(in the rows, 128 means zero)
One turn moves each row of this set onto another row. After a few examples, where does it send each row asked below?
vor: [118 120 140 130 131 129 130 122 114  80 118 100 134 107 132 104 134 120
 148 129 129 177 133]
ziv: [ 93 122 128 128 112 124 117  81  88 108 123 128 120 123 108 138 138 104
 131 111 135 111 123]
Boma: [ 55 136 140 148 138 135 117 108 115 125 119 132 131 168 145 134 139 112
 107 128 124 151 127]
dig: [107 129 141 127 145 103 108  99 121 109 115 130 163 155 132 140 119 124
 125 126 116 147 100]
Vira: [117 117 161 182 142 140 113 110 125 122 109 130 155 136 172 121 157 119
 126 125 122 114 141]
Gola: [ 99 137 147 132 124 113 110 118  96  92 127 127 140 113 129 115 153 101
 153 151 137 153 109]
Zodo: [104 131 123 159 103 148 120 110 104 115 111 107 118 101 167 130 136 116
 160 130 119 164 127]
nuv: [ 82 130 129 167 135 126 132 115 126 108 121 104 136 143 143  74 133 116
  99 123 123 154 140]
fivu: [100 116 140 161 136 137 119 103 114  75 130  83 139 113 150 132 143 109
 147 133 115 111 148]
zizo: [106 143 119 151 111 132 118 111 125 105 122 108 105 125 138 152 150 138
 138 140 112 165 131]
kis: [ 85 112 136 143 135 134 108  96 127 112 118 168 136 145 121 140 130 105
 152 130 121 154 135]
nom: [103 115 145 160 133 115 129  69 103 115 104 129 132 146 110 134 143 124
 127 110 103 157 107]
ruvob: [129 132 143 168 148 162 134  99  96 116 146 123 127 129 150 124 157 114
 114 111 105 136 152]
puv: [112 111 149 158  93 147 116 114 116 124 123 116 122 113 173 135 121 114
 101 115 132 151 140]
zov: [113  99 146 150 128 127 122 116 112 104 117 119 130 156 132  75 144  90
 127 126 127 110 136]
razuv: [106 127 152 129 130 132 124 102 123 123 118  98 131  98 148 130 147  93
 112 125 123 181 136]
sego: [126 134 131 164 156 139 128 141 120 118 101 109 144 141 164 132 165 103
 128 125 113 135 136]
begim: [114 124 132 149 103 125  98 116 107 128 136  77 146 121 144 125 118  93
 115 136 126 137 130]
Vigu: [146 134 134 134 127 128 108 112 109 127 124 125 141 143 136  96 133 125
 154 128 125 169 136]
soz: [111 120 108 176 130  97 133 110 110 102 120 122 109 121 152 125 139 101
 135 124 138 173 128]
Golub: [102 138 140 167 129 139 148  89 143  93 114 110 148 152 161  98 140  91
 123 107 117 134 135]
loni: [108 131 145 142 141 149 126 101 124  79 108 102 139 129 161 124 148 127
 120  95 105 106 128]
Pema: [ 86 125 145 139 128 156 119 115 111  98  95 107 135 130 135 116 158 134
 139  96 143 132 160]
lomot: [115 125 149 125  96 124 105 114 106 109 139 139 118 115 132  89 134 111
 127 135 123 128 130]
Tinin: [111 143 140 135 124 130 126  90  94 126 147 117 139 120 150 131 115 113
  91 117 120 165 135]
remub: [100 110 118 156 154 113 140  86  91 103 106 135 116 126 132 119 134 106
 110  87 117 136 129]
Valeb: [111  81 139 147 113 113 114 119  90 114 119 119 150 143 142 133 106  98
 125 115 118 119 130]
loze: [ 82 135 120 152 130 130 115 110 108 120 114  96 145 112 125 109 131 109
 141 124 127  92 143]
Lemuk: [114 122 120 145 121 111  89  99 132 106 104 125 138 148 159 154 120 114
 124  93 122 133 129]
kimez: [106  97 138 134 130 126 109 107 112 106 131 129 151 160 153 136 145 110
 129 134  93 117 100]
Zur: [ 91 113 126 156 139 141 138  94  85 132  99 133 127 125 115 135 117 110
 150 112 135 148 139]
Dar: [107 132 155 146 136 130 134 108 109  86 115 156 129 171 135 150 139 110
 140 125 128 147 142]
kene: [110 138 130 173 138 132 112 105 144 130 115 147 130 143 137  84 135 107
 121 126 124 123 131]

Vigu goes to Lemuk
dig goes to loni
Where do these go?
razuv goes to nom
soz goes to Boma
loze goes to lomot
remub goes to nuv
kis goes to Vira
Dar goes to sego
fivu goes to Gola
ziv goes to zov
kene goes to puv

One turn moves each row of this set onto another row. After a few examples, where does it send each row asked below?
suz: [103 118 118 131 131 101 157 130 148 130 135 154 145 114 149 135  94]
lupi: [114 117  85 133 132  99 109 132 145 160 125 100 124 128 149 130 129]
vopus: [132 121 118 152 115 119 168 124 125 126 112 144 131 154 137 121 133]
met: [ 95 122 118 125 159 118 132 105 129 135 124 148 130 121 140 141 100]
tavo: [148 114 135 146 131 126 132 135 114 124 140 139 131 117 144 147 131]
Fali: [148 139  81 139 152  92 127 105 139 127 131 137 127 156 120 130 108]
fepi: [150 109  94 143 155  90 113 118 141 127 141 143 127 152 180 116 104]
fam: [164 124 116 140 142  87 122 107 111 142 148 127 125 132 181 134 118]
kob: [137 121  93 135 141  91 171 148 134 138 120 147 157 145 144 110 112]
muded: [131 102  91 135 172  80 123 115 140 147 133 155 135 120 150 108 101]
zokol: [134  91 118 148 136 122 142 109 130 154 124 115 128 125 146 165 128]
Vekul: [115 147 104 142 158 118 153 109 135 152 145 127 124 120 154  84 108]
kisi: [120  95  97 149 136  86 145 145 164 141 153 141 142 119 142 131 103]
Lako: [125 110 128 152 149 128 115 140 117 134 117 136 125 146 159 133 146]
Tukuz: [138 122 120 148 158  91 147 107 106 148 148 120 135 118 160  86 119]
Pemin: [ 76 128 117 141 135 100 132 126 147 151 120 133 133 125 160 123 113]
nupud: [132 120 109 152 137 127 121 128 137 160 184 132 137 144 144 112 111]
Zanot: [131 136 105 150 141 103 124 160 121 145 105 120 131 129 139 141 125]
sogo: [117 112  92 148 149  85 153  93 133 146 126 100 127 149 142 103 136]
pugez: [138 114 139 165 127 112 149 142 133 138 120 132 137 129 176 130 137]
pob: [103 117 102 125 154  91 154 119 112 145 115 142 147 143 144 152 129]
Diro: [142 138 108 154 126 104 139 144 139 137 160 123 115 119 116 138 111]
zev: [138 120 100 138 178 117 152 144 141 143 155 140 124 136 158  95 103]
fabo: [111 125  91 131 123 113 150 129 149 117 132 122 108 123 141 147 114]
Luti: [130 116 129 167 151  79 159 108 132 173 124 115 132 135 161 133 131]
nup: [146 121 116 147 142  96 158 130 138 133 111 122 126 144 192 114 121]
pebuz: [ 91 135 116 146 127  97 127  93 135 161 138 121 133 137 153 115 138]
munup: [128  95 107 137 139  76 110 120 138 159 159 138 127 121 148 103 126]
roguf: [151 121 135 134 123 109 147 116 106 155 155 128 141 114 131 129 127]
muko: [110 131 124 168 140 100 150 117 153 165 112 142 123 123 124 134 118]
bazos: [130 101 106 148 150 128 102 143 138 149 136 139 113 158 134 128 127]
bomov: [148 112 110 162 148 130 147 135 140 144 162 136 117 162 171 117 113]
Tez: [138 124  91 152 143  96 160 127 152 164 158 109 153 136 128 137 108]
ridod: [143 108 100 140 140  93 117 108 141 154 128 119  98 152 123 119 135]
Sar: [117 121  90 123 120 106 129 106 148 157 170 143 145 138 160 125 112]
Lar: [136 108 120 158 146  96 124 140 102 154 156 133 122 134 134  92 134]
sakap: [140 146 114 126 142 109 132  88 131 155 158 141 130 145 176 115 118]
Fisir: [142 112  92 136 150  92 169 145 142 152 134  98 123 151 156 115 128]
Fir: [122 111  90 132 154 106 139 120 118 119 130 139 117 177 150 135 133]
defe: [141 122 116 139 144 131 150  75 134 154 127 136 125 131 127 132 113]
mek: [167 140 112 130 139  99 156 112 128 161 146 134 138 154 127 138 119]
keni: [130 142 103 130 180 115 147 106 123 121 127 145 127 133 144 129  99]

nupud goes to sakap
lupi goes to Luti
sogo goes to Fisir
Where do these go?
bazos goes to pebuz
Pemin goes to pugez
bomov goes to Sar
vopus goes to fabo

One turn moves each row of this set onto another row. After a few examples, where does it send each row asked below?
guvu: [131 117 141  97 103 152  81  98 173 107 112 133]
zumab: [154 102 159 118 109 125  60 113 146  83 142 121]
lefin: [120 127 142 127 114 147  48 151 184 114 145 128]
daves: [132 123 140  91 129 149  75 134 162  99 138 170]
Liv: [ 94 117 112 111 123 138  83 140 143  95 110 121]
sapu: [137 109 131 149 127 147  71 160 146  88 126 126]
lutin: [122 104 131 126 121 156  84 163 133  91 129 131]
Let: [137 152 114 108 111 122  64 132 163  91 110 109]
felup: [124 144 137 118 118 145  72 108 136  89  92 121]
pizor: [116 119 139 108 139 136  48 131 142 114 151 102]
bivi: [135 115 138 112 138 121  51 117 160 129 135 112]
gur: [143 109 135 102 133 128  90 138 154  88 118 162]
Vus: [127 139 120 119 127 156  58 139 183 118 128 112]
pevan: [128 101 138  99 122 145  98 151 143  94 127 153]
tagik: [145 112 165 127  99 142  80 109 164 114 125 117]
mumas: [139 137 122 111  96 136  55 127 151  69 108 129]
bine: [150 114 154 120 110 137  75 102 156  73 131 104]
Sadoz: [111 134 146  96 155 130  54 123 146  96 132 146]
rerip: [120 130 160 135 120 164  67 112 140  84 118 105]
Kar: [104  97 123 101 122 127  87 121 155 101 130 147]
gevom: [118 153 150  83 113 137  67 147 173 100 133 133]
zoz: [126 165 158 111 125 132  60 145 167  93 114 127]
Kifif: [142 132 126 111 102 142  73 107 161  69 110 112]
bub: [ 98 122 152 140 113 145  81 154 152  78 136 128]
goga: [151 125 164 115 127 111  73 120 154  95 144 105]
fek: [112 104 170 115 115 132 100 145 160  97 140 126]
digot: [123 119 133 137 134 165  52 149 141  97 146 132]
vovof: [129 141 167 100 159 139  74 120 158  99 137 129]

sapu goes to mumas
digot goes to Let
Where do these go?
bivi goes to lefin
bine goes to lutin
pizor goes to Vus
guvu goes to fek
bub goes to felup

One turn moves each row of this set onto another row. After a few examples, where does it send each row asked below?
guvir: [157 120 136 105 127  87 122 168 130 131 101 101]
rezo: [137 144 115 136 135 120 122 159 134 173 136 101]
sav: [161 136  95 100 144 115 111 144 118 117 132  92]
Gero: [157 117 150 152 128 114 135 153 151 137 105 103]
Nim: [167 134 109  95 101  92 132 148 131 134 108 119]
Vilig: [169 125 107 112  98 112 101 124 150 129 111 111]
pala: [173 130 143 136 115 100 100 165 121 116 124  97]
neve: [176 131  99 104 127 113 124 133 123 100 122 101]
tekis: [136 143  97 119 122 120 113 121 147 125 139 133]
lala: [128 140 118 146 136 126 117 156 138 165 128 106]
nef: [133 128 107 105 128 107 135 127 153 121 115 138]
Dev: [162 150 113 124 116 108  92 162 113 141 143 100]
Nafut: [165 151 131 158 108 116 138 157 124 140 138 110]
firi: [147 131 116 156 114 135 115 127 159 147 117 113]
mebi: [134 141 114 139 136 126  94 134 140 122 149 120]
natip: [174 136 107 116 134 116 112 144 113 101 134  92]
mili: [166 122 100 105 142 120 109 132 133 109 120  91]
sozin: [142 141 140 135 135  97 136 163 119 105 133 126]
vav: [165 131 103  97 143 106 131 150 116 110 121  95]
Dudu: [151 122 124 150 125 132 110 130 162 151 119 103]
Nalik: [136 129 124 129 128 110 152 154 148 157  99 116]
mufi: [150 147 104 137 101 122 147 134 144 152 115 129]
zegiz: [167 123 117 111 147 112 115 148 122 103 120  88]
kubiv: [164 145 106 138  95 121 142 130 145 147 123 124]
romi: [127 143 132 139 148 109 108 161 124 120 147 114]
bimi: [148 155 127 159 115 118 135 163 120 146 133 114]
dum: [142 133 119 118 126 106 154 155 144 164 107 113]
bug: [153 126 147 160 121 116 138 154 143 132 105 112]
Vagun: [149 129 104 110 125 115  82 143 141 150 126  98]
fave: [142 125 134 122 129  98 143 143 142 104 111 134]

kubiv goes to dum
neve goes to vav
firi goes to mufi
Where do these go?
mebi goes to tekis
Dev goes to Vagun

